Here is a table of points, one per row:
[-0.6  0.4 -0.2  0.8  0.  -0.2 -0.2  3.4 -0.7 -0.9  1.5 -1.7  0.2  0.8
 -0.3 -0.4  0.8 -1.  -0.2 -0.6  0.5 -0.5 -0.5 -1.1]
[-1.3  0.1  1.   0.9  0.4 -1.3 -0.2  1.8  0.1  3.4  0.3  0.2 -0.9 -0.3
  0.6  0.7 -1.7 -0.1  0.3 -0.7  1.3 -0.6  0.  -0.3]
[ 0.8  0.3 -0.6 -0.4 -0.9  0.7  0.6 -0.4 -1.7  0.5  0.9 -0.7 -1.3  1.6
  2.1  0.6 -0.8 -0.2 -0.3  0.  -0.1  0.1  0.4  1.3]
[ 1.  -0.2  0.4  1.7 -0.3  0.5 -0.9 -0.5 -1.2 -1.   0.   0.5  1.4 -0.8
  2.9  1.9 -0.9 -0.3  0.3  0.2  1.6  1.2  0.3  1.1]
[-0.5 -0.8 -0.8  0.5 -0.3 -0.1  0.1 -0.5  0.2 -1.4 -1.3 -0.1 -0.1 -0.7
 -1.1 -1.1  0.5 -0.5 -1.2 -1.9 -0.8  0.3  0.2  2.1]
[ 0.2  0.1 -0.9  0.1 -0.5 -1.   1.   1.3 -0.8  0.9 -1.   0.2  1.4 -0.6
  0.9 -1.3  1.7 -0.6 -1.5 -0.6  0.9  0.5  1.2 -0.9]
[-1.4 -0.2 -2.6 -0.7  0.4 -1.2  2.1  0.  -0.8 -2.7  1.1  0.  -0.7  0.2
 -0.6 -1.2 -0.3  0.1  1.1  3.1  0.1 -1.3  0.  -0.9]
[ 0.5  0.2  0.5  0.3 -0.4  1.7  0.1  0.4 -2.8 -1.3 -0.8 -0.2 -0.2 -1.
 -0.2 -1.3 -1.4 -1.4  0.8  0.3  0.2 -0.6 -1.7 -0.8]
[-0.2 -0.9  0.1 -0.7  0.3  0.2 -0.8 -1.1  0.  -0.9  0.9  1.   1.2 -0.4
 -1.5 -1.5 -0.4 -0.4  0.5  0.3  0.2 -1.6  2.7  1. ]
[ 1.2 -0.8  2.2 -0.3  0.9 -1.1 -0.2  0.9  0.2 -0.7 -0.8  1.5 -1.2  0.6
 -0.4 -0.5  0.9 -0.1 -2.4  0.8  0.2 -0.4 -1.8 -0.2]
[ 0.5  0.2  0.3  1.5 -0.4 -1.9 -0.7 -1.  -0.3 -1.2 -1.6  0.2 -0.2  1.8
  1.2 -1.1  2.4  0.1  0.9 -1.3  0.8 -1.7  0.6  1.4]
[-1.  -0.2 -0.9 -1.2 -2.   2.  -0.6 -1.8  1.2 -1.7 -0.2  0.1 -1.5  1.1
  0.3  0.1 -2.1  0.3 -1.  -1.2  0.7  0.8  1.3 -1.6]
[ 0.5  1.8  0.2  1.2  0.7  0.5  1.9 -0.4  1.3 -0.7  1.1 -0.4  1.5  0.2
  0.1  0.3 -1.4 -1.1  1.3 -0.6  0.3  0.7  0.4 -0.2]
[-1.9 -0.5  1.2  0.7  1.4 -0.8 -0.2 -2.  -1.2  1.6  0.2 -1.2  0.1 -0.4
  0.7 -0.2  0.6  1.4 -2.1  1.4  0.5 -0.5 -1.   0.3]
[-0.1 -0.6  0.2  0.8  0.  -0.7 -0.9  2.6  0.6  0.9 -0.1 -1.2  1.6  0.2
  0.2 -0.3 -3.9  0.1 -2.   0.6 -0.2 -0.1 -0.4 -1.6]
[-0.5 -0.9 -1.1  0.7  0.3  1.  -1.7 -0.5 -0.8  0.8  0.1 -0.4  0.2 -0.3
  0.4 -1.1  0.5  0.7  1.3  1.2 -1.1 -0.1 -0.8 -2.1]
[-0.6 -1.1  0.   0.7  0.7 -1.   0.6 -1.1 -0.6 -0.2 -0.5  1.9 -0.9  0.
  0.4 -0.2 -2.5 -0.7  0.7 -0.2 -1.3  0.5 -0.1  0.2]
[-1.   1.4  0.4 -0.6 -1.9  2.9  1.  -0.6 -0.1  0.2  0.5  0.5  0.1 -1.
  0.8  0.2 -1.3  0.7  0.8 -0.6 -2.9 -1.2 -0.8 -0.4]
[-0.2 -0.3  0.6 -0.4 -0.4  1.3  0.  -0.5  0.2 -0.8  0.2  0.5 -0.2  0.7
 -1.7  0.9 -1.9  0.2 -0.9  1.4 -1.6  1.2  1.4  1. ]
[ 0.5  1.2  0.5 -0.6  1.5 -0.9  0.5 -1.7 -1.3 -0.6  0.3  1.5 -0.7  0.2
 -1.2 -0.4 -0.6  0.3 -0.6  1.1 -0.2  0.9 -1.2 -0.4]
[ 0.8 -1.1  1.4  0.6 -1.   1.7  0.   1.3 -0.3 -0.8  1.4  1.5 -0.4 -0.1
  0.3 -0.9  0.4 -0.4 -2.5 -0.3  1.3  0.2 -1.8 -0.4]
[-1.1 -0.2  1.   0.7 -0.8 -2.5 -0.5 -1.3  0.2 -0.5 -1.1  0.  -0.5 -0.7
 -2.4 -0.1  0.2 -1.1 -1.6 -0.6 -0.4  0.8 -0.6  0.4]
[-0.5  1.3 -2.2  1.3 -0.2 -1.6 -0.5  1.1 -1.4  0.1 -0.9  1.2  1.   0.7
  0.2  0.   1.  -0.1 -0.7 -0.4 -0.1  1.   0.2  0.7]
[-0.1 -0.6 -0.8  1.9 -1.   0.3  0.   0.9  1.6  1.6 -0.6  1.7  2.5  0.5
  0.1  0.4 -0.4 -1.4 -0.7 -0.6 -0.7  0.8  0.6 -0.8]
[-0.9 -0.9 -1.3 -1.4 -1.2  0.8  0.   2.5 -2.4  0.4 -0.3  1.2  0.1  0.4
  1.2  0.   3.3 -0.9  0.3 -0.2 -0.3  1.6  1.9  0. ]
[-0.4  1.1  1.2 -1.1  0.7 -2.9 -1.6  2.1  0.5 -0.4 -0.3  0.2  0.5 -0.8
  2.1 -1.4  0.8  0.6 -0.5 -2.8 -1.   0.9  0.9  0.2]
[-0.3  0.3  0.9  0.9 -2.  -1.7 -1.8 -0.3  0.4  1.   1.7 -0.1  0.4  0.6
 -1.6 -1.4  0.6  0.5  1.6  0.  -0.5 -0.1 -1.4  0. ]
[ 0.2 -0.4  0.7 -0.3 -0.2 -0.8  1.5 -0.5 -0.6 -1.4  0.   0.5 -1.5 -0.9
 -0.3 -0.4  2.4  0.   1.1  0.1  0.4 -0.8 -0.1  0.3]
[-1.   0.3 -0.6  0.2  0.4  2.8 -0.8  1.8 -0.9 -0.6  0.1 -0.2 -0.8 -1.2
 -0.8 -0.4 -1.3  1.5  0.4 -0.5  0.7  0.9 -1.6  0.5]
[ 0.4 -1.1  1.1 -0.1  1.4  1.1  0.  -0.4  1.2  0.3 -1.7 -0.7  1.2  0.4
  0.   0.3  1.4  0.1  1.9  0.3  0.   0.7 -0.3 -1.8]
[ 0.8 -0.2 -0.2  1.3 -0.6  0.4  0.8  0.1 -1.  -0.8 -0.9 -0.4 -0.7 -0.8
 -1.1  0.1 -1.6  0.8 -0.7  0.5 -0.6  0.7  1.9 -3. ]
[ 1.1  0.3 -1.3 -0.5 -1.5 -0.9  0.4 -1.4  0.6  1.4 -0.2 -0.6 -0.2 -0.8
  0.9 -0.4 -1.3 -0.6  0.6 -0.6  1.1  1.  -2.   0.5]
[ 0.3  0.  -1.2  0.8  0.6  0.4 -1.2 -0.2  0.8  0.8  0.4  1.3 -1.1 -1.6
  0.6  0.8  2.2  0.6  0.  -0.1 -0.6 -1.7  0.8 -1.1]
[ 1.2 -1.3  0.9  1.4 -1.2 -1.2  1.   1.6 -1.7  1.4 -0.1 -1.1  0.1  0.3
 -0.6  0.3  0.9 -0.2 -0.1 -0.5 -0.1 -0.1  2.1  1.2]
[ 0.1 -1.1 -0.3 -2.  -0.8 -1.3 -0.8 -0.2 -0.9 -0.7 -0.1 -0.4 -0.4  0.3
 -2.5  1.4 -0.2  0.1  1.3 -2.2  0.5 -1.5 -1.  -0.1]
[ 0.  -0.3 -0.7 -0.6 -0.9 -0.8 -0.7  3.   0.4 -0.9 -0.6 -2.3 -0.5 -0.7
 -0.4  0.6 -1.2  0.4 -2.1  0.5  0.  -1.5 -0.2  0.5]
[-1.3  0.6  1.  -0.6  0.6  1.  -0.4 -0.2 -1.  -1.2  0.4  0.4 -2.2 -0.5
  1.2  0.1 -0.5 -1.2 -0.1  1.   0.8  0.1  0.4 -0.5]
[ 0.6 -0.8 -1.7 -1.1  2.6  0.2 -0.9 -2.3 -0.7  0.7  1.  -2.   0.9  0.2
 -0.3  1.  -1.  -0.4 -2.9  0.1 -0.9  0.5 -0.2  0.3]
[-0.4  1.1  0.6  1.  -0.6  0.9 -0.2 -0.8 -0.1  1.1  0.6 -0.7 -0.6 -0.4
 -0.3  0.3  0.8  0.9 -0.6 -0.6 -0.5 -0.3  0.5 -2.9]
[-0.1  0.7 -1.3  0.3 -0.4  2.  -0.7  0.3  1.1  1.4 -0.1 -0.5 -1.2  0.6
 -0.3  0.4 -0.3  0.1  1.4  1.6 -0.1  0.9 -1.5  1.8]
[ 0.8  0.3 -0.5  0.4 -0.3  0.   0.4  0.4  0.2 -1.1  0.6  0.4  1.9  0.3
  1.6  0.4  1.1  0.2 -0.3  0.5  0.9  0.1  0.2 -1.5]
[-1.2 -1.5  0.1 -0.6  0.5  0.  -1.9 -1.4 -0.9  1.1  0.6  0.   0.8 -0.5
  0.8 -0.4  1.1 -1.2  2.5  1.3 -0.2  0.  -0.2 -1.8]
[ 0.7  1.4  0.5 -1.1 -0.6 -0.1 -0.4  0.5 -0.3  1.9 -1.4  0.1  0.8 -0.1
 -1.4 -0.9 -0.7  0.4  0.3  0.6  1.6 -0.7  1.1 -0.6]
Along one direction, these points spread out more than along any other. Take the direction at right angles to it along which they spread out most. Go by this last direction. Where along it does each point below lie, from 0 to 99? The average is 50, and the first point in the table lies past the average. One standard deviation of the points above along it is 16.
[ 0.8 -1.1  1.4  0.6 -1.   1.7  0.   1.3 -0.3 -0.8  1.4  1.5 -0.4 -0.1
  0.3 -0.9  0.4 -0.4 -2.5 -0.3  1.3  0.2 -1.8 -0.4] -> 61
[-0.1 -0.6  0.2  0.8  0.  -0.7 -0.9  2.6  0.6  0.9 -0.1 -1.2  1.6  0.2
  0.2 -0.3 -3.9  0.1 -2.   0.6 -0.2 -0.1 -0.4 -1.6] -> 99
[-0.2 -0.9  0.1 -0.7  0.3  0.2 -0.8 -1.1  0.  -0.9  0.9  1.   1.2 -0.4
 -1.5 -1.5 -0.4 -0.4  0.5  0.3  0.2 -1.6  2.7  1. ] -> 33
[ 0.2 -0.4  0.7 -0.3 -0.2 -0.8  1.5 -0.5 -0.6 -1.4  0.   0.5 -1.5 -0.9
 -0.3 -0.4  2.4  0.   1.1  0.1  0.4 -0.8 -0.1  0.3] -> 17
[ 1.2 -0.8  2.2 -0.3  0.9 -1.1 -0.2  0.9  0.2 -0.7 -0.8  1.5 -1.2  0.6
 -0.4 -0.5  0.9 -0.1 -2.4  0.8  0.2 -0.4 -1.8 -0.2] -> 52
[-1.   0.3 -0.6  0.2  0.4  2.8 -0.8  1.8 -0.9 -0.6  0.1 -0.2 -0.8 -1.2
 -0.8 -0.4 -1.3  1.5  0.4 -0.5  0.7  0.9 -1.6  0.5] -> 59
[-1.2 -1.5  0.1 -0.6  0.5  0.  -1.9 -1.4 -0.9  1.1  0.6  0.   0.8 -0.5
  0.8 -0.4  1.1 -1.2  2.5  1.3 -0.2  0.  -0.2 -1.8] -> 22
[-0.9 -0.9 -1.3 -1.4 -1.2  0.8  0.   2.5 -2.4  0.4 -0.3  1.2  0.1  0.4
  1.2  0.   3.3 -0.9  0.3 -0.2 -0.3  1.6  1.9  0. ] -> 38
[-1.3  0.6  1.  -0.6  0.6  1.  -0.4 -0.2 -1.  -1.2  0.4  0.4 -2.2 -0.5
  1.2  0.1 -0.5 -1.2 -0.1  1.   0.8  0.1  0.4 -0.5] -> 38
[-0.4  1.1  1.2 -1.1  0.7 -2.9 -1.6  2.1  0.5 -0.4 -0.3  0.2  0.5 -0.8
  2.1 -1.4  0.8  0.6 -0.5 -2.8 -1.   0.9  0.9  0.2] -> 64
[-0.5 -0.9 -1.1  0.7  0.3  1.  -1.7 -0.5 -0.8  0.8  0.1 -0.4  0.2 -0.3
  0.4 -1.1  0.5  0.7  1.3  1.2 -1.1 -0.1 -0.8 -2.1] -> 36
[ 0.5  0.2  0.5  0.3 -0.4  1.7  0.1  0.4 -2.8 -1.3 -0.8 -0.2 -0.2 -1.
 -0.2 -1.3 -1.4 -1.4  0.8  0.3  0.2 -0.6 -1.7 -0.8] -> 44
[-1.   1.4  0.4 -0.6 -1.9  2.9  1.  -0.6 -0.1  0.2  0.5  0.5  0.1 -1.
  0.8  0.2 -1.3  0.7  0.8 -0.6 -2.9 -1.2 -0.8 -0.4] -> 46
